(in the rows, 128 means zero)
One turn sends every row of this set to another row. A few are shown first. Where does it send the rows asked after them?
S: [141 133 148 121 168 122 142 133 118 164 150  97 124 101 127 119 129 113
 135 114 119 104 123  58 114 156 110]
Z: [180 109 105 123 147 130 147  99 159 141 141 113 125 110 103 117 143 167
 139 135 139 151 136  90 159 126 118]
M: [155 147 152 141 111 141 175 133 115 143 165 108 100 156 127 134 136 124
 157 108 147 133  96 113 148 167 113]
K: [172 118 116 116 147 135 160  92 163 151 146 125 125 102 100 126 133 171
 142 143 132 147 137  90 149 134 124]
F: [157 136 160  90 114 137 153 131 109 140 151 105  95 168 105 134 130 117
 158 135 143 151 135  99 107 137 128]
U: [151 113 155 142 111 127 151 121 146  92 132 124  96 106 134 130 114 120
 153 160 127 137 151 145 164 153 129]
Y: [157 113 126 155 141 130 111 107 130 122 123  93 119 148 122 139 123 151
 110 139  97 119 159 115 122 156  73]
J: [144 142 114  92 113 139 135 126 120 120 107 107 114 106 113 120 120 109
 166 142  88 108 138 144 151 140 115]
C: [143 126 153 113 137 124 118 101 155 155 144 168  93 101 143 102 139 159
 115 173 131 131 136  92 131 141 114]
V: [134 144 154 136 117 133 126 107 121 160 175 114 104 134 114  91 148 120
 131 159 107 139  89 137 108  93  97]
L: [131 112 134 165 145 112 146 129 131 123 131  96 137  98 117 118 147 115
 133 118 136  91 130 137 132  94 102]
T: [116 151 165 153 119 137 157 101 121 141 165 133 132 118 120  84 114 142
 102 128  91 168  99 107 121 143 132]
A: [137 149 122  99 123 143 120 120 109 122 109  96 106 109 112 119 129 106
 163 150  79 113 136 138 143 133 108]
W: [122 143 167 163 116 137 144 109 114 137 159 133 131 112 124  99 118 137
 101 138  83 174 108 107 134 158 130]
N: [112 125 129 146 141 125 149 119 117 135 106 161 124 175 129 114 153 137
 118 139 139  98 118 121 116 115  99]
X: [ 99 145 159 113 140 119 150 138 111 172 129 122 107 102 129 139 147 149
 130 109 134 108 150  96 133 168 116]
D: [ 99 120 120 138 148 124 163 119 118 136 114 147 130 165 129 119 143 123
 119 133 133  95 111 133 109 116 100]
R: [137 138 139 141 137 135 159  97  78 144 124 122 101 109 126 126 152 153
 100 167 122 143 119  83 168 114  78]
H: [122 117 136 144  97 115 132 145 109 112 127  93 128 147 134  96 171 163
 147 149  94 135 119  97 131 118 133]
P: [170 108 125 153 131 155 113 119  93 135 135 149  76 124 121  92 126 146
 151 116 101 136 129 110 157 131 141]

K turns into J
R turns into P
Now find these:
V turns into C
Z turns into A
X turns into M

One turn sends every row of this set to another row. A few are shown first. Where does it send the rows asked after them?
bapa: [ 98 187 136 127 128 116 113 139 143 132 151 101  95]
gula: [ 99 165 137 107  99 131  84 128 133  92 139 103 106]
Sinot: [ 93 120 151 105 126 200 109 127 160 139 102 107 125]
bop: [ 65 127 144 120 146 149 137 152 170 145 125 110  96]
Kov: [119 158 139 139 102 192  92 175 183 113 133  95 110]
tavig: [ 82 144 121  99  97 196 103 133 114 140 133  91  74]
zar: [ 94 125 132 151 105 140  83 125 148  94 143 110 115]
bifu: [110 157 147  97 104 209 119 141 145 162 116  93  96]
zel: [ 92 110 150 127 117 209 117 131 151 149 117  99 120]
Vilam: [107 128 150  91 132 190 114 125 140 131 105  95 129]
zeki: [106 135 109 166 111 147  90 148 158 121 139 127 112]
Tugun: [108 133 133 133 150 148 142 158 165 164 130 100  91]
zites: [105 184 134 148 123 128 115 127 151 130 152  93  74]
kepup: [ 78 120 142  99 108 183  71 134 159 134 116 111 119]
muna: [113 163 122 134 105 196 125 157 133  93 142  76  85]
voreg: [ 93 167 141 163 120 133 103 131 177 136 151 104  87]
rovez: [ 88 173 135 160 119 131 118 142 150 145 162 100  88]
tozo: [116 119 139 136 118 213 124 133 149 157 117  96 107]
kos: [ 82 184 142 126 129 121 104 121 160 114 143 103  89]
Gir: [125 104 115 143 115 189  99 131 130 148 130  88 100]
Bege: [104 171 108 151  86 158  99 157 144 139 152 118  82]
lebuz: [ 68 144 139 117 109 186 110 167 148  88 139  98 124]
zadaz: [ 96 117 164 141 133 154 131 122 172 133 134  75  78]
viluf: [ 78 149 115 124 114 138  92 135 142  92 130 129 112]
Muzad: [116 147 136 165  86 150  81 145 160 133 155 104 100]
Vove: [ 98 138 173 104 138 142 116 126 180 127 123  82  90]
Daf: [ 91 155 137 157 139 122 107 116 162 109 141 103  98]
Timip: [101 129 125 148 120 191 116 146 149  76 131  89 108]
Pumig: [131 166 126 109 118 172 117 175 130 101 136  82 121]
zikan: [ 70 162 137 137 136 119 114 129 147 116 149 107 105]
Pinub: [107 183 107 111 104 138 101 145 124 112 139 115  90]
Ruk: [ 72 101 123 135 109 198  94 128 142 136 127 104 100]
zevu: [ 97 153 139  98  87 193  81 152 149 164 131  96  89]
Kemo: [ 78 155 141 111 133 155 146 161 158 163 134 100  76]
nulap: [114 149 171 121 123 153 120 139 182 153 134  75  74]
Padad: [118 130 116  94 121 176 104 121 104 124 122  82  97]
Gok: [115 175 130 132  82 147  95 140 124 122 158  91  80]
Vugu: [130 132 127 146 123 176 110 175 153 107 135  92 135]
vuz: [140 137 122 118 107 184  83 150 152 167 123  96 103]
Foto: [106 141 140  88 127 197 128 123 126 131 106  91 108]
mimis: [128 139 147 118 110 206 119 143 147 169 121  87 108]
Lumas: [ 87 159 135 136  90 196 113 184 149 120 154  91 103]
Kuvif: [107 171 140 101 112 181  96 163 164  87 120  94 115]
goput: [ 94 155 137 159 135 120 106 138 165 135 151 111 113]
fedez: [ 99 146 163 111 131 151 137 123 150 130 136  65  65]
sukub: [ 97 150 148  90 108 206 126 132 125 147 120  86 101]
mumi: [100 145 134 101 157 140 145 149 149 142 122  99  94]
Gubo: [121 132 126  85 128 169  81 132 142 129 106 103 121]

gula turns into zeki
fedez turns into bop
Vugu turns into muna
Now find these:
zel turns into bifu
Gir turns into tavig
kos turns into goput

